[-42.4 -47.7 -34.9 -43.4 -54.0 -52.0 -34.9 -51.2 -37.8 -38.0 -52.7 -46.5
 -33.6 -50.3] : lif
[-51.2 -46.5 -37.8 -54.0 -50.3 -43.4 -34.9 -47.7 -34.9 -52.6 -42.4 -33.6
 -52.0 -38.0] : zisud
[-37.8 -52.0 -54.0 -38.0 -46.5 -34.9 -42.4 -47.7 -50.3 -52.7 -51.2 -34.9
 -33.7 -43.4] : fer
perm: [-50.3 -33.6 -46.5 -52.7 -38.0 -37.8 -51.2 -34.9 -52.0 -54.0 -43.4 -34.9
 -47.7 -42.4]  lif
perm: [-54.0 -52.6 -52.0 -51.2 -50.3 -47.7 -46.5 -43.4 -42.4 -38.0 -37.8 -34.9
 -34.9 -33.6]  zisud
perm: [-43.4 -33.7 -34.9 -51.2 -52.7 -50.3 -47.7 -42.4 -34.9 -46.5 -38.0 -54.0
 -52.0 -37.8]  fer
perm: [-54.0 -42.4 -43.4 -50.3 -52.7 -52.0 -46.5 -34.9 -34.9 -33.7 -37.8 -38.0
 -51.2 -47.7]  fer
perm: [-51.2 -34.9 -52.6 -50.3 -54.0 -33.6 -43.4 -42.4 -34.9 -38.0 -47.7 -46.5
 -37.8 -52.0]  zisud
perm: [-51.2 -34.9 -43.4 -50.3 -46.5 -54.0 -37.8 -34.9 -52.0 -47.7 -52.7 -38.0
 -42.4 -33.6]  lif

[-11.9 -16.4  -9.8  54.3  23.4 -27.6  43.4  73.6 -25.4 -50.6  42.0 -42.9]  Zeme
[-16.4 -50.6  23.4  54.3  73.6 -27.6 -42.9  43.4  42.0 -25.4 -11.8  -9.8]  miv
[-40.3 -21.7  70.4  38.6 -19.0  -5.8  19.5 -80.8  33.3  -3.3  16.4 -38.3]  bag
[ 37.6  -1.0 -62.2   4.3  -6.3 -47.5  34.3  29.3 -14.2  13.5 -92.2 -15.4]  fiko
[-25.4  43.4 -16.4 -50.6  -9.8  73.6 -42.9  23.4 -11.8 -27.6  54.3  42.0]  togeb
[ 54.3  73.6 -50.6 -16.4 -27.6  42.0  43.4 -11.9 -25.4 -42.8  23.4  -9.8]  varo
perm: [-38.3  16.4  -3.3  33.3 -80.8  19.5  -5.8 -19.0  38.6  70.4 -21.7 -40.3]  bag
perm: [ 16.4 -38.3 -40.3 -21.7  70.4  38.6 -19.0  -5.8  19.5 -80.8  33.3  -3.3]  bag
perm: [-42.9  42.0 -50.6 -25.4  73.6  43.4 -27.6  23.4  54.3  -9.8 -16.4 -11.9]  Zeme
perm: [ 73.6 -25.4 -50.6  42.0 -42.9 -11.9 -16.4  -9.8  54.3  23.4 -27.6  43.4]  Zeme
perm: [ 42.0 -42.9 -11.9 -16.4  -9.8  54.3  23.4 -27.6  43.4  73.6 -25.4 -50.6]  Zeme
perm: [-42.9 -27.6  43.4  42.0 -25.4  73.6  -9.8  23.4 -11.9 -16.4  54.3 -50.6]  Zeme

[ 68.2 -67.2 -16.5  37.2 -29.8  63.8]  dafo
[  2.7 -13.6  38.0 -26.2 -49.4 -13.2]  dit
[ 77.1 -51.4  20.1  36.1 -26.1  73.1]  Naker
[-13.2 -26.1  38.0 -13.6 -49.4   2.8]  fatif
[-13.2  38.0 -49.4 -26.2   2.8 -13.6]  Bulu
perm: [-13.6 -13.2  38.0 -49.4 -26.2   2.8]  Bulu
perm: [ 38.0 -13.2 -13.6 -49.4   2.8 -26.2]  Bulu

[-42.0 -21.5  51.7  20.4  75.4  69.8  13.9  49.5 -69.6 -79.4  61.7 -45.4
  41.1 -10.8 -45.2 -69.6 -64.5   1.3 -35.8   0.8  69.2  -8.2 -69.5  68.9
  55.1 -69.3  67.9 -63.8  15.1 -63.2  33.8  46.4  80.5 -32.9  61.5  -0.8
 -29.2 -25.1  50.3 -71.4 -61.7  75.1  27.5 -57.7 -71.5  69.8  57.8 -53.9
 -30.8   6.4  24.1] -> Mal
[-68.4 -33.7 -68.8  79.9  29.5  23.3  49.2  81.0 -37.7 -70.4  68.5  68.9
  -2.3 -31.0 -59.5  16.7 -74.2 -46.3  15.9 -32.5  56.9  48.1 -71.8  52.1
 -66.8  66.8  61.8  70.3  57.9  17.8  62.5 -57.2 -70.6  67.5  50.3 -61.3
 -13.8 -74.4  43.3  -9.3  44.8   3.0 -13.5 -38.5  70.9  -3.6 -57.9 -63.8
 -73.8 -32.4  23.9] -> tatub
[-71.5   0.8 -69.6 -10.8 -69.6 -63.8  69.2 -69.5 -63.2 -69.3 -57.7 -32.9
 -42.0  57.8  61.7  68.9  75.1  61.5 -29.2 -71.4  80.5  75.4 -79.4  -8.2
  50.3 -21.5  20.5 -64.5 -45.2  41.1  67.9 -25.1  -0.8 -53.9  51.7  55.1
   6.4  69.8  33.8  46.4 -30.8   1.3 -45.4  24.1  69.8 -35.8  13.9  49.5
  15.1 -61.7  27.5] -> Bisug
[ 67.5  70.3  66.8  57.9  44.8  29.5 -13.8  -2.3  17.8 -32.5 -46.3 -57.9
 -66.8 -71.8 -70.4 -63.8  49.2 -31.0  -9.3 -13.5 -33.7  50.3  62.5 -68.8
 -70.6  68.5  61.8  52.1 -38.5  23.3  -3.6  16.7 -37.7  56.9  71.0  79.9
  81.0 -73.8 -61.3  43.3  23.9   3.0  15.9 -32.4  48.1 -59.5 -68.4 -74.2
 -74.4  68.9 -57.2] -> tora
perm: [ 23.9 -32.4 -73.8 -63.8 -57.9  -3.6  70.9 -38.5 -13.5   3.0  44.8  -9.3
  43.3 -74.4 -13.8 -61.3  50.3  67.5 -70.6 -57.2  62.5  17.8  57.9  70.3
  61.8  66.8 -66.8  52.1 -71.8  48.1  56.9 -32.5  15.9 -46.3 -74.2  16.7
 -59.5 -31.0  -2.3  68.9  68.5 -70.4 -37.7  81.0  49.2  23.3  29.5  79.9
 -68.8 -33.7 -68.4]  tatub
perm: [-32.4  -9.3  23.3  49.2  -2.3  56.9  68.5 -33.7  62.5  16.7  17.8  -3.6
 -57.9 -37.7  61.8 -57.2 -68.8 -74.4 -61.3  44.8  52.1 -13.5 -73.8  70.3
  71.0 -66.8 -70.4 -32.5  50.3 -31.0   3.0 -70.6  43.3  68.9 -38.5  79.9
 -46.3  81.0 -74.2 -59.5  66.8 -13.8  67.5  15.9  48.1  29.5 -68.4 -71.8
  23.9 -63.8  57.9]  tora
perm: [-37.7 -33.7  68.5  50.3  81.0  -9.3  -2.3  52.1 -71.8  16.7  68.9  15.9
   3.0 -13.8 -57.9  17.8 -63.8 -74.4  67.5 -31.0 -32.4  79.9 -38.5  44.8
 -32.5 -57.2  23.9 -68.8 -66.8 -46.3  23.3  71.0 -59.5  66.8  49.2  62.5
  43.3 -70.4  61.8  56.9  29.5  57.9  -3.6 -13.5  70.3 -61.3 -73.8 -74.2
 -70.6  48.1 -68.4]  tora
perm: [ 27.5 -71.5   0.8 -69.6 -10.8 -69.6 -63.8  69.2 -69.5 -63.2 -69.3 -57.7
 -32.9 -42.0  57.8  61.7  68.9  75.1  61.5 -29.2 -71.4  80.5  75.4 -79.4
  -8.2  50.3 -21.5  20.5 -64.5 -45.2  41.1  67.9 -25.1  -0.8 -53.9  51.7
  55.1   6.4  69.8  33.8  46.4 -30.8   1.3 -45.4  24.1  69.8 -35.8  13.9
  49.5  15.1 -61.7]  Bisug
perm: [ 79.9 -59.5 -13.5 -33.7  -9.3  15.9 -70.4 -73.8 -74.2  81.0  70.9  29.5
  68.5 -32.5 -68.8 -46.3 -32.4 -31.0  68.9 -71.8 -68.4  48.1  43.3  23.9
 -61.3  52.1 -38.5   3.0 -74.4  -3.6 -70.6 -37.7  67.5  17.8  -2.3  49.2
 -66.8 -63.8  70.3  62.5  23.3 -13.8 -57.9  44.8  56.9 -57.2  50.3  61.8
  57.9  66.8  16.7]  tatub

[ 53.9  13.4 -36.1 -13.4 -31.7   6.4] = Kipek
[ -2.2 -84.6 -45.8  56.6  37.5  33.2] = pime
[ -6.5 -16.4 -14.0 -19.8  -9.7 -25.2] = Beba
[-84.5  37.5  56.6  33.2 -45.8  -2.2] = Vised
perm: [-25.2 -19.8 -16.4 -14.0  -9.7  -6.5]  Beba
perm: [ -2.2 -45.8  33.2  56.6  37.5 -84.5]  Vised
perm: [  6.4 -31.7 -13.4 -36.1  13.4  53.9]  Kipek
perm: [ 56.6 -45.8  -2.2  33.2 -84.6  37.5]  pime
perm: [ 56.6  37.5 -45.8  33.2 -84.6  -2.2]  pime
perm: [-25.2  -6.5 -16.4 -14.0 -19.8  -9.7]  Beba
perm: [ 33.2  37.5  56.6 -45.8 -84.6  -2.2]  pime

